Rows are one point carried round by a steady rotation, each followed by how many steps it has turned.
The counts run from 0 to 303.
[ 12  -9   1   0  16  19  14 -19  19   4 -15 -20  11 -24  -2   3 -10 -14
  -6  -3   1 -14  37  17  -4   8 -10 -11  26  16  22  11 -21 -36  -2  16
 -16 -12   4   9  37   1 -20 -19  -5  33  14  -2  -2] -> 224
[  9  23 -13  13 -23  41 -14   0   5  -8 -12  13  -5 -10  19 -11   8  -7
   3  16  -2  23 -33  12  14  31   0  24   8 -21  -7  -8  20  17  -5   1
 -11   8  -8 -18  23  -1 -11   2  19 -26  -8 -12 -29] -> 112
[ 14   3  -5  19  14 -15  21   1  17 -20   1  -3  18  -9 -35   0 -22  45
  11   4   5  19  12 -10  -7  16  -1   2  19  14  28 -28 -13  26  21  11
  -2   1 -16 -12   8  11  -6   4 -31  30  15  12   3] -> 263
[-36 -17 -12 -12  16 -10 -36   1  14  15   1  15   7 -18  19   0 -10 -28
  -4   5  10   5  40  16 -11  18 -11   9  -7   1 -21  -5 -12 -21 -23   4
  -7  11  25 -19  33  -4 -11 -12 -15  -3  -2 -12  -2] -> 222
[ 28  -7 -24  13   1  17  27  -1 -14  11 -17  17 -15 -27  18  -7   4 -18
 -22 -12  -8  -9   6   3  -7 -16 -12   4 -22  -7  14  -6  13 -19   9 -23
 -20  28  -5   8  12 -29  18  -6  -1  23  -1 -14  31] -> 242
[-17 -25 -25  -1   3  -3  -8  20  29  21   4   4  10   1  14   0   1  27
 -12 -12  19   9  46  20 -25  16   0   8 -25 -19 -19   9   7 -18  18 -23
  28  10 -17 -12   5  -2  -4  -4 -12  13 -13   9  25] -> 153
[-11 -14  -5  -9  38  14  18   1 -10  -3   3  22   9   6   6 -10 -23  14
  20 -18 -19  10  26 -15   4 -24 -17   7 -25  41   0 -24  20  28  12  12
   8  -3  10   5 -11   9  -4  -2 -36  26  -9  -2   6] -> 259
[-18   0 -16   9  11   7   1  33  -4  16  -4  22  14  -9  22   1 -12   6
 -12   0  -3 -15  30   0  10 -11   3  23 -26  20   1 -30   6 -15  24 -15
  23   2  -1  -2 -17 -17  21   8 -13  16 -27  -7  27] -> 69
[-18  17   2  -4  -7  -4  -9 -17  19   4  14  17  12  11 -11 -16 -26  17
 -34  14  16  26   5  13  -7  12  28 -27  15  -1   3 -16   0  15  12  12
   8  22   1 -11  -5 -18 -10  -7 -47  -6  18  26 -24] -> 95
[-21 -19   6  11  28  -7  -2  -3 -21   8  12  48   5 -10  -6 -18  -5   4
   0  -8 -15  11  13 -17   2  -7 -11   3 -37  28  -5 -38  15  19  10  10
  13  -1   7 -16  -4  -4 -16 -12 -40  12  -6   2  22] -> 260
[ -3  16   3   5 -13 -16  -7   2  40  -6  12  -3  13 -14  14  10   4  38
 -13  38   3   7  -4  17  11  27  15   4  -6   7  -1   7  16  12 -15 -13
  29   1  -3 -20  12  -1  20  13   5   0   5  38 -20] -> 199
[ 10  24   5  22  -2  36  13 -18  20 -28  10  13  -4 -33   7 -16  15 -13
   1   8   2  23 -30  15  19  29  25  18  15  -6   0 -21  13  19  -8   4
  -4  -5  -1  -8  16   9   0   2  15 -30   4   0 -11] -> 111
[-30  19  -6  17  -9 -27 -16  13   2  13  12  28  13 -24  -4 -11 -10  33
  -3  25   8  -1  13   9  -9  18  -4  16 -15   0   3 -34  12   1   8  -1
  40   8 -17 -10 -20 -11 -15  22 -27  22  12  24   1] -> 268
[  8 -13  19  -5 -19  12  26 -15 -12 -13 -14  -8 -20 -12   1 -29  -2  20
  -6  10 -19 -11  23 -22  16 -16  14 -12  -9   7 -34  34  47  17  14  -1
  37  -3 -22  -9 -18 -10  -2 -18  -6  15 -15   3  16] -> 162
[  9 -21 -15  10  14  14  30 -11  -5  11   0  14   7  34 -17  -8   7  29
 -28 -12 -24  10  10   2 -32   3  -6 -22  -4   7  12  -1   5  30  16  -6
   2   8 -21  -1  14 -11 -40   3 -40   0  17  10   1] -> 255
[ -9   3 -18  15  -8   2  17 -25  -8  18   7   8 -12 -34  -1  -9 -21  24
 -10   4 -29 -12 -20   8 -18 -46  16  10  -1 -17  26 -13  22  25  15 -12
   2  16  -1   7 -22 -22   5  -7 -19  25  -5   3  19] -> 173
[-11   6 -21 -10 -30  18   1   5  20   9  28  -3  24  35  16 -12 -32   1
 -11  38  10  12  15  23 -18   2  31   8 -17   9  -4  -8 -12   0   3  11
  -3  14  -3  26   4  -5  -4  10  -1 -12 -21  23 -29] -> 286
[-12  -3  -9   7  14 -16 -14  43 -20  -9 -21  15  -8 -14  -2   2 -16  -7
  21  14   5   5  33   1  11  19 -30  17 -33  21 -14 -23   5 -16   7  -9
  26   4  -7 -19   6 -24 -12  -2 -19  24 -17  -6   7] -> 62
[  8   7 -13  13   2  30  21  18  -3  11  20  13  18   7  -1  -8   2  19
 -38 -12   1   9  12  16  -5  -1  24  -7 -13  -2 -21  -3   1   7  23 -10
   1   5 -20   4 -14 -24  38  24 -33  -3 -30  20  15] -> 76
[ 10  -9 -15   9   0   2  28  -2  11 -16  -6 -24   5 -17 -16  -9  -7  -4
   6 -10  13  -3  52  21 -27  38 -15  11  27   5  -9  -5 -10 -31  20   5
  -2  -5 -31   3  17  10  -6  17   1   6  -1  -6  -2] -> 148
[ 27  14 -36  10  -4   6  11   0 -13  -5 -12  -6 -15   5  17  10   7 -19
  -9   0  -5   5  14  20 -35  15 -41   7  -8  -5  13   5  -2   0 -20 -10
 -34  35 -15  -8  24 -21 -10  20 -14  -1  -9   0 -26] -> 44
[  7  -3 -21  32  23   9  25 -10  25 -17 -11 -18 -27 -24   8  13  24  18
  10 -20 -26   0  15  22 -14  -6 -14  14   5  16  -3   9 -11  16 -25 -31
   2  11  -2  -2  19 -11   4   4   6 -10 -10  16   6] -> 46
[-14   0 -21   8   3  13   7 -11  40   8 -11 -17   0 -19  -9 -12 -18   3
  -2  11 -10  -2  17  31 -24  -8  20   9  41  -1  -9  13 -47   4 -22  -9
  -1  -8  12   9  28  -7 -17  -5   6  -3 -12  18  -3] -> 218
[ -7 -16  -2  19 -16   6   4  -1   2  17  30   4  -2 -19   1  -5  11  38
 -23  -1  -2  -5  12  20 -16   5  20  13 -16 -16 -33  13  16   6  21 -11
  23   3 -30  -9  -7 -26  23  29 -21   2 -18  24  25] -> 77
[ 13   8 -20  16 -18   3  -3  -5 -15  -3 -11  21 -22  -9  22 -24  23 -31
 -11  19 -18   8   7  10 -32   8 -15  19 -14  -6  -3 -19   3   7 -22 -11
 -30  30 -13 -21  21 -20 -14   6  -6 -31 -13 -18  -9] -> 43
[  2   8  14 -10 -14   1  -8 -27   9   1  18 -16  30 -23  16  -1   0  21
   7  33   1   4  -9  -1   4  26  -7  16  -6   1  18  -6  36  15  10  30
   9 -19 -12  -8  -2  23 -10   8   8  33  20   6 -25] -> 193
[ -1  28   8 -11 -19  23  12  -4   8  -7  -6  -9   3  11  18 -12  -9  -3
  12  40 -22 -27  -2   4  23   6  19   7   5  40  10 -15  23   8  -1   7
  23 -13  19  11 -13   2   4  18  26  -3 -10  12 -42] -> 201
[-26   2  -7 -12   2  45  -5 -12  16   6 -29  -8  -8 -28 -10  -4 -19 -14
  10  10 -26 -23   6  26 -15 -18   9  14  25   0 -22  23  -3  15 -33 -12
   0 -22   6  -2  24  -6 -17  -4  12   1 -19  -2   9] -> 219
[  9  13  -8   9  -7  -2   4 -16  53 -24 -12  -5   1 -19   4 -10  -5  -1
   1  25  21  10  12  11   8  35  21  -4  28 -16   7   1  -7  -9 -17  -8
  16   5  -1 -14  27   5  -5 -23  18  -9  19  15 -16] -> 27
[ 19 -26   1  -7  -4  20  33 -23   1  -2 -15 -24  10 -17  11 -12 -14   2
  11 -11 -11 -12  47  -7  -9  -4  -6   7  -6  20  -7  15  29 -21  30  12
  13  -5 -14  11   0  18 -10   0  13  42  -4 -14  18] -> 155
[ 23  24  -5 -10  14   1  14 -15  -9   4  -6   2   0 -22  -4   5   2 -21
 -17  24  -4 -25   4  11 -28   2 -28  -3  -3  12  11  12  16  17 -47  -6
 -18 -22 -22  -6  33 -14   4   8 -17  20  -3  16  -6] -> 128
[ -7   2  -2 -12 -42  33 -13  -2   4   7  11 -11  13  37   7 -16 -17  -2
  -6  29  -8  14   3   9  -4  15  19  13 -13   3 -13   6  17  10  16  24
   3   7 -14   2   9   0  -7  12  -5 -24 -15  11 -49] -> 285
[ 16   1 -20   1  -9 -12  30 -17 -19  -4 -14   1 -21 -18  -3   3 -39   5
  -3  15  -2   3  -1  12 -17 -19 -13 -12 -18   1  20   1  24 -15   6 -13
   3  25 -21  17  -7 -35  13   5 -26  44  -5   9   4] -> 166
[-26   4 -13 -14 -16  20 -14  -3   5   5  17  -2   1  16   7 -15 -31  18
  12  -2 -26   0  14  10  11   6   4  11  34  19 -24   7   8  10   8  26
   2  15  14   5  -2 -11   2  12  -8 -34  21  12 -56] -> 10
[ -2  -1 -10  16  10   1  13  17   9 -27 -22   4  -3 -28 -27 -11 -29  42
  27  13  -2  17  -6 -12  19   0  11  10  21  19   6 -18  -3  37   0  -5
  13   3 -13 -13  -3   0  -4 -13 -18  22  -4   2  12] -> 264
[  9  19 -24   9   2  -8   2  18  37   0 -11   4   5   1  46   3  26  22
 -36  -6   9   7  20   5  -7  -1   0  14  -6  -9  11   1  -9   6 -26 -15
 -20  40  -2 -20  -1 -14  21   3  -6  -9  -3  22  -9] -> 38
[  4   9   2  34   9  23  24 -13   8   5  18  11  -1 -20 -20 -15  -2  28
 -24 -12  -9  24 -14  10   0  -4  10  -3  33   1  10 -24 -24  30  26   6
  -5  10 -17  17  -9 -15 -17  14 -32  11   6  17  -3] -> 179
[ 13  19  24 -10   4  12  12 -22   1   2 -33  -6  -4 -51   7 -24   5 -23
 -19  12   3 -28  44  -1   3  12  -4  -9  17  -4 -11  11  25 -17  -7  -2
  11 -35 -12  -5   4  -4  -9 -10  -1  32  15  -8  17] -> 231
[-17   8   0  11  17  25 -15   6  30  20  27  35  35  -3  19   2  13  20
 -27  -1   1  13  -8   7  19  -5  15  10 -22   7   9 -16   4  19  -2  -3
  18 -23   2   5   2   6  -3  -7 -25  20   6  35  -2] -> 191
[-10  -5 -22   4 -10  -6  12  -4   2   6  -4  -2   0  32   5 -19 -26  27
 -26  -1 -17  13  20  -4  -6 -11  13  -6   2  11  24 -15  -6   3  35   2
   6  54  13  -1 -26 -28 -13  -5 -23   0  18  -3 -21] -> 171
[  6  27   9  18 -11  16   3 -21   8   0  12   2   8 -50  32  -4   6  -9
  -3   5  -4   0  -3  21  16   3  -5  11  20   4  19 -13  10 -23   9  18
 -12 -11 -13  19   4  -6   2  20  14  25  29  12 -31] -> 109
[-15  -5  15  22   5  28  -1 -27 -17  22  23  21   1 -25  -5  -2  -6   0
  -6  -3 -12   4 -18  30   3   8  -7   6 -16   0  15 -21  17  -5  15   9
  18 -21  -9  15  16 -13 -34   5 -23  33  26   8 -22] -> 185
[-12  12 -23   7 -12  13  -6  30   9  21   8  -3  23  20   0  28 -15  44
  -6 -20   9   4  -8  16   8  31  10  10  -5   1  30 -17  11 -13  13   7
   8  17 -14  -1 -10 -11  15  20 -26   1  12  24 -20] -> 274
